Each row has a name. Each piece below is followed by the name of the row it came from, unless a question asks for something else. Each question is about the rows just above it. Places in a row count from 0.

[ 88 -24   1  -5 -20   6   0 -49 -32   5   0 -26 -40  -9   8 -27  48 -51
 -29  -5  43 -19  49 -18  17 -55 -70 -21  33  42 -17 -88 -74 -19 -84  49
   4  55   0  36   8 -22   3  24  35 -12 -43  -7] : Z295
[-18  12  -7   3 -10  10  -1  14  49 -21 -22   2  23  29  37 -34  -8  35
  50  -5  -8  -5 -22 -24 -42   9  48 -12 -29   7  38  44  88 -24   2  10
 -19 -24  -8  -5 -20  -4  12 -46  -4   4   6  -1] : Z848
[ 66   1  -2 -18  24   9 -19 -28   9  16   6   5   1  12 -11 -21 -23 -21
 -25  10  17 -28  28  19   4 -21 -38 -22  24  18 -22 -37 -77  10 -45  30
  35  35  30   8  22 -27  -5  28  13  -4  -4 -10] : Z392
[-19 -24  -8  -5 -20] is in which row? => Z848
Where do [-22  24  18 -22 -37 -77  10 -45  30] appear? => Z392
[ 88 -24   2] begins in row and place => Z848, 32
find: [ 66   1  -2 -18  24   9 -19 -28   9  16   6   5   1  12 -11 -21 -23 -21
 -25  10  17 -28  28  19   4 -21 -38 -22  24  18 -22 -37 -77  10 -45  30
  35  35  30   8  22 -27  -5  28  13  -4  -4 -10] => Z392
Move every entry of [-46  -4   4] by -1 step of 1. => [-47  -5   3]
[50 -5] begins in row and place => Z848, 18

[ 61  69 -43  50   2 -48  34  67 -12 -39   9  50  25 -23 -20  45 -32  12
  45 -37  70]  Z727
[-11 -21  11 -32   7  31  32 -46  -6  10  -9  13  12  30  10 -20 -21 -18
  21  18 -24]  Z178
[-24 -13  48  -7   4  66  -5 -13  31  41  34 -12  -8  45  37  -1  43  13
 -10  57 -23]  Z855
[ -4  -8  -3 -27  41   0  34 -40  20  -1   1  27  36   3  18   7  14  19
  22 -11 -24]  Z976
[ 44  37  -1  43  13 -10  57 -23  18  37   4 -17 -10  30  22 -11  29   1
 -11  39 -29]  Z968
[  9  21  25  23 -17  28 -20  38  -4  18  34   2 -17  17   6  15  14  -1
   3  36  23]  Z106
[ 27  37  38  -2 -11  52   3 -14  12  31  41  -1 -11  52  34  -3  25  -3
   3  48 -18]  Z579
[ 23  29  37  41   2  25 -14  55   7  35  13  -9 -17  23  19  19  25  11
  -8  27  42]  Z447
[-18 -20  25 -20   7  41  11 -14   7  19  17  12   9  30  13  -4  10  -7
  19  33 -23]  Z130
[ -9 -31  23 -33  31  35  28 -43  10  21  -9  19  26  32  16 -17  -4 -11
  35  28 -29]  Z480
[-48 -63 -11 -70 -29  -5 -27 -90 -23 -11 -27 -36 -39 -15 -10 -59 -16 -38
 -29 -15 -76]  Z954
find: [ 45  37  -1  43  13 -10  57 -23] => Z855
Which value is in both Z954 and Z130? => [-23]
Where does [27 36] start? Give its row and place. => Z976, 11
[10] with +1 step of 1 on every entry: => [11]

[ 40  16 -18  43  73   6 -21 -59  -2 -43  35  26  21] -> Z89
[-21  28 -35 -77 -70  29 -21 -80 -78 -66  42   6 -78] -> Z529
[-57  -3  17 -88  -8   2 -23  18 -57 -70 -69  60   1] -> Z595
[-16  -9   5 -34 -17  68  64 -35  35  64 -33 -27  20] -> Z183
[ -2  42  59 -49 -10  49  31  91  40  32 -10 -21  -1] -> Z531
[-14  -3  63 -16  -9   5 -34 -17  68  64 -35  34  39] -> Z205
[ -2  42 -42 -49 -10  49  31  91  40  32 -10 -21  -1] -> Z773
[ 29  42 -77 -35  27 -21 -78 -80   6 -78 -21 -70 -66] -> Z36
[ 17 -23  -3   1  -8 -57  18  60   2 -88 -70 -70 -57] -> Z847
[-80 -78 -78 -77 -70 -66 -35 -21 -21   6  27  29  42] is which row reordered? => Z36
Where do [-16  -9   5 -34 -17  68  64 -35  34] appear? => Z205
Which row holds these entries in another order? [ 60   2 -88 -70 -70 -57  17 -23  -3   1  -8 -57  18] => Z847

[-27  16   0 -14  12  -6  20   2 -26   4 -14  -3   0  22  16  58   8   0
   0  13  18  12  -2  -2   0   3 -25] -> Z829
[ 19 -23   0   3   0 -13 -12   9   6  13 -24 -10   0  -5  -1   8 -45   1
  13 -69 -13  -6  -4   1  -9  10   8] -> Z31
[  9  -9   0  -5   2 -10  -9  25  -9  34 -19  -8   0  11   2   3   2  12
  43   8  -8  -2  -6  -1   0  30 -12] -> Z294
Move every entry of [-6 -1] by +1 step of 1. => [-5  0]
find: [ 19 -23   0   3   0 -13 -12   9   6  13 -24 -10   0  -5  -1   8 -45   1
  13 -69 -13  -6  -4   1  -9  10   8] => Z31
Where do [  9  -9   0  -5   2 -10  -9  25  -9  34 -19  -8   0  11   2   3   2  12
  43   8  -8  -2  -6  -1   0  30 -12] appear? => Z294
Move every entry of [-8] by -1 step of 1. => [-9]
[0] with +1 step of 1 on every entry: => [1]
Shift each entry of [-10   0] by -1 times 1: => [-11  -1]

[  2   9   5  -4   1 -13  -9  12   2  -1  -1   8 -17   5  -2  -8 -25  -5
   1   4 -12 -32  12  12  -5   5  -5   1  15  16  -5   1  16 -13  11  32
   1  -2  26 -26   3  29  18   8  16   1 -15 -13  10   5 -30 -23  -9  26
   1   2   1  18]  Z780
[ -9  44  -9 -25 -41 -25 -33  12  19 -28 -31   0 -37  15  29 -19  -8   7
  -4   6 -28 -25 -17  15 -18  23 -24 -13   3  32  -8  31  35  -3  46  44
   5  13  35 -70  -1  22  38 -11  23  13  -9 -25  -8   7 -46 -21 -23  27
   3   7  23  57]  Z902
[ -8  11  -9 -10  -2  -4  -2   2 -13  12   3  -5  -6  -9   9  10 -13 -15
  -6 -15  23  -3  -8  -7  19   7   8  -8  -1  -5   5  -3  -1   6  10   8
  12  -8   0  24  13  -7   9  19 -16  -1  -6  -6 -11  11  -8   3   5  -2
 -24  -2  -4   7]  Z450
[-18  43 -35 -32 -36  -6 -13   0 -18  40 -13 -23 -25 -11  43  11 -23 -23
 -27 -36  42  15 -41 -29  39  31   0 -27 -11 -14  18  18   0  36  35   6
  29 -17   2  39  31 -24  23  23 -45  16   0 -18 -41  33 -22  13  -6 -11
 -50   0   6  29]  Z496
Which row holds these entries in another order? [-50 -45 -41 -41 -36 -36 -35 -32 -29 -27 -27 -25 -24 -23 -23 -23 -22 -18
 -18 -18 -17 -14 -13 -13 -11 -11 -11  -6  -6   0   0   0   0   0   2   6
   6  11  13  15  16  18  18  23  23  29  29  31  31  33  35  36  39  39
  40  42  43  43] => Z496
find: [  2   9   5  -4   1 -13  -9  12   2  -1  -1   8 -17   5  -2  -8 -25  -5
   1   4 -12 -32  12  12  -5   5  -5   1  15  16  -5   1  16 -13  11  32
   1  -2  26 -26   3  29  18   8  16   1 -15 -13  10   5 -30 -23  -9  26
   1   2   1  18] => Z780
Which row holds [-24 -13   3]? => Z902
find: [ -9  44  -9 -25 -41 -25 -33  12  19 -28 -31   0 -37  15  29 -19  -8   7
  -4   6 -28 -25 -17  15 -18  23 -24 -13   3  32  -8  31  35  -3  46  44
   5  13  35 -70  -1  22  38 -11  23  13  -9 -25  -8   7 -46 -21 -23  27
   3   7  23  57] => Z902

[50 26 -3 -8 -3  4] : Z319
[ -4 -17  38  58 -40  13] : Z254
[-51  39  -1 -33 -32 -23] : Z823
[-17  13  57 -40  -4  38] : Z535
[-17 -42  76  29 -15  30] : Z733
[-3 -8 26 50 -3 10] : Z284
[-51  39  -1 -33  46  28] : Z248
[-22  -1  29 -22  26  36] : Z793
Put [ 13 -40  58  38 -17  -4] back in order: which row is it? => Z254
Row and place where [-3 -8 26 50 -3] starts: => Z284, 0
Where do [ -4 -17  38  58 -40] appear? => Z254

[  0   5   6 -21  19  -3   3  -1  10   0   1  -1   3  -6  15  36 -21 -14
  -1  32  10   3   3] -> Z616
[  4   3  19   4  -6 -29  13   4  17  -6 -12  -1   9  -4  -2   2  -8  -2
 -11 -31  21  -7  -1] -> Z215
[ -5   2  20  -3  -5 -11  -2  10  14   2  -7   2   7   3  10  -3  -1 -16
  -6  16  -9  -8   1] -> Z438
[ 19   8  34   4  10  -7  11   8   2   4 -20  -3   3  -4   9  24  -6  -9
  -4 -19   3  26  -8] -> Z282
[  2   5  -7 -24 -10  13   1   1 -10  -4  -8  -3   4 -24 -21  14  -4  -3
   0  -8  -8 -21  -4] -> Z474
[  7  -2   0 -13  18 -12   1  12   7   6  -6   4   9 -15   6  85  17 -14
   5  21  -4  10   5] -> Z820
[  4   3  19   4  -6 -29  13   4  17  -6 -12  -1   9  -4  -2   2  -8  -2
 -28 -31  21  -7  -1] -> Z998
[  7  -3  -1 -16 -11  20   4  10  -3   9   0   2 -15  19  -5  30  -6  10
  -9  41  12   8   1] -> Z52
[  0  -6   1 -11   9   5  -2   0   6  -5   7   5   6  49   0 -63   2  12
  -5  11  -5   2   9] -> Z158
[  2  -7  -5 -31 -18   2   0  -8  30  -2   3   7  -4  17  31 -13  -2   5
 -14   8  11 -22   1] -> Z654
[ -5  -4  15  -7  -3  19   1   0  -5  -8  -3  -5  -5 -14   2  23 -26 -17
 -18  14   6  -7  12] -> Z597
find: [ 10  -3  -1 -16] => Z438
find: [  5 -14] => Z654
Shift each entry of [ 2 -7 -5] by -1 times 1: => [ 1 -8 -6]

[ 7 17 -3  1 12 -4 12 15 14  0  0 10 16  0]  Z431
[ -7 -35  45  -1 -10  68  10   6   5  -1   0  -8  -5   0]  Z49
[ 10  15 -19  13  50 -35  -7   8   7   1   0  36  12   0]  Z129
[  7  18 -19   1  13 -28   7  14  15   0   0  11  24   0]  Z148
[ -6 -34  27  -2 -35  34  12  12  18   0   0 -26  26   0]  Z756
The one value in Z148 and Z49: => [0]
[  0  26 -26   0   0  18  12  12  34 -35  -2  27 -34  -6] is which row reordered? => Z756
Shift each entry of [ 0 11] by +1 times 1: => [ 1 12]
Move every entry of [ -6 -34] by +1 step of 1. => [ -5 -33]

[ 49 -72  40 -83 -48]  Z292
[ 49  39 -69  40 -48]  Z168
[ 26 -18  50 -70 -69]  Z242
[-44  23  34 -12  49]  Z814
Which value is in both Z168 and Z814? => [49]
Shared by Z242 and Z168: => [-69]
Where does [ 26 -18] start? Give its row and place. => Z242, 0
Shared by Z168 and Z242: => [-69]
[40] with -1 step of 1 on every entry: => [39]

[ 41 -43  36  48  69] : Z739
[ 36  35  20 -17 -67] : Z153
[ 41 -43  36  71 -61] : Z948
[-43  36  48] with +1 step of 1 on every entry: => [-42  37  49]
Shared by Z948 and Z153: => [36]

[ 18  19 -25 -28 -30] : Z520
[ 19 -23 -11 -33 -30] : Z548
[-12  28 -63 -60  19] : Z542
[  1  64 -43   9  21] : Z550
Where does [ 19 -25] start? Give its row and place. => Z520, 1
The one value in Z520 and Z542: => [19]

[-20 -24 -58  40   9] = Z194
[-80  13  13 -60  -1] = Z913
[-21 -49 -31   3  30] = Z32
[-21 -49 -31  36 -21] = Z893
[ 11  30  42 -33  29] = Z961
[  2  14  13 -29 -20] = Z291
[ 11  30  29  42 -34] = Z859
Shift each entry of [ 14  13 -29] by +1 times 1: => [ 15  14 -28]
Which row holds these entries in another order? [ 29  42 -34  11  30] => Z859

[-19   7 -16   5  -3  19  13   7  12 -19  13 -10  11   0  21  23  20]  Z951
[-19   7 -38   5  -3  19  13   7  12 -19  13 -10  24   2  21   1  -4]  Z545
[ 14   9  82  12  -1 -33   1  -1 -17  -1  -7   7 -11  -6  21 -27  30]  Z877
[ 10   2  21 -10 -13  28  16  -2 -20 -16   2  -2  23  -8  21  -2  29]  Z774
[-19   7 -38   5  -3  19  13   3  -9 -19  13 -10  11   0  21  23  20]  Z309
[ -1 -11 -17  30 -33  21   9  82  -1   7  12  -7  -6   0  -1 -27  14]  Z836
[ 12   4  -4  -3 -17  11 -14 -10 -31 -11  -2 -11  12  13  21   9   1]  Z216
Shift each entry of [-19] by +1 times 1: => [-18]
find: [-19   7 -16   5  -3  19  13   7  12 -19  13 -10  11   0  21  23  20] => Z951
find: [ 14   9  82  12  -1 -33   1  -1 -17  -1  -7   7 -11  -6  21 -27  30] => Z877
Which row holds these entries in another order? [  1   9  21  13  12 -11  -2 -11 -31 -10 -14  11 -17  -3  -4   4  12] => Z216
[-6  0 -1] with -1 step of 1 on every entry: => [-7 -1 -2]
Shared by Z774 and Z836: => [21]
Which row holds these entries in another order? [  1  -1 -17  -1  -7   7 -11  -6  21 -27  30  14   9  82  12  -1 -33] => Z877

